128 stands for zero in the data rows.
The same things were measured in two ways. The second way is not exact.
Here are some of them measured both ways, the first way above the second, with a blank line after each pair.
[188  91  81 170  75 135 117  51  77]
[177  52 137 169 221 182  84 114  62]

[ 98 120 183 112 163 114 130 143 140]
[ 86 168 161 120 124  70 142 122 145]

[193 180 107 121 136 102 199 163 176]
[111  54 146 123  74 177 175 215 174]

[ 58  88 126 137 110 173  37 126 100]
[148 180  73 136 139 123  87  40  99]

[198 129  87 163  34   0 204  95 104]
[200  73 255 175 148 185 147 203  97]

[ 75 107 116 128  95 107  88 101 117]
[164 174 155 121 143 139  96  79 113]

[ 77 119 165 113 172 173 110 123 135]
[ 78 191  88 126 153  97 112  98 138]

[182 167  84 122 140 147 167 153 165]
[126  80 105 133 103 176 152 163 148]

Then 12 more things, the second way only, each followed by its number:
[163 233 102 155  87 203 100  99 128] 0
[ 80 132  70 112 117  69 114  66 137] 1
[170 172 114 142 150 160  85  63 104] 2
[172 168 142 123 111 100 110  74  98] 3
[114  55  88 137 106 138 163 155 163] 4
[103  71 122 123  85 158 185 177 184] 5
[125 133 171 117 120  34 113 137 110] 6
[134 158 181  97  93  53 108 167 137] 7
[ 67 178  22 122 143 136 139  61 128] 8
[151  55 173 122 109 133 175 196 169] 9
[193  58 154 149 201 181 111 140  95] 10
[103  39  78 131 117  87 142 154 173] 11
Which numbered row above is the same thing as each row below? Its number follows it:
[ 34 126  60 141 100 155  75 154 115] 0
[178 187  84 117 138 126 191 162 172] 5
[193 100  82 168  72  93 134  62  83] 10
Then 12 more things, the second way only, each followed by its number:
[170 189 208 121 152 128 102 119 112] 0
[ 94 196 127 106 109 106 122 139 124] 1
[ 92 184 147 132  99  93 137 144 144] 2
[162  89  86 175 211 195  79  97  65] 3
[ 96  91  22 114 105 202 192 147 146] 4
[209  95 232 163 166 232 122 191 111] 5
[ 94  74  83 131 133 142 149 154 176] 6
[ 90 167 139  81 121 111 155 167 128] 7
[100 142 208  97 109  50 134 159 163] 8
[103 180 159 117 129  95 140 139 134] 9
[174  86 183 154 176 181 107 123 100] 10
[139 189  74 138 160 115  80  36 111] 11
Which numbered row above is the same thing as each row below? Its number follows it:
[ 92 137 165 105 153 113 147 137 135] 9
[ 65  90 127 145 110 196  23 115  90] 11
[167 175  71 125 182 224 138 147 153] 4
Then 12 more things, the second way only, each followed by its number:
[182 129  85 154  90 255 188 135  63] 0
[118 137 187  91 108  53 124 133 122] 1
[100  79  58 112 127 150 143 133 138] 2
[135  57 137 124  76 176 201 213 174] 3
[132 164 114 149 121 104  85  61 128] 4
[100 167 217 127  99  68 152 156 141] 5
[169 177 178 128 115 103  97  77 107] 6
[ 68 162  82 104 164  44 109 103 138] 7
[111  35 130 108 119  68 133 156 180] 8
[183  80  69 140 103 205 119 105  59] 9
[ 55 162  79 110 149  49  97 106 140] 10
[ 89 179  75 123 146 106 121 117 124] 11
Which numbered row above is the same thing as each row below? Its number follows it:
[138 170   0 168  70 166 138 169  68] 0
[187 190  98 120 134 116 196 166 171] 3
[110 124 200 105 150  86 145 148 136] 1
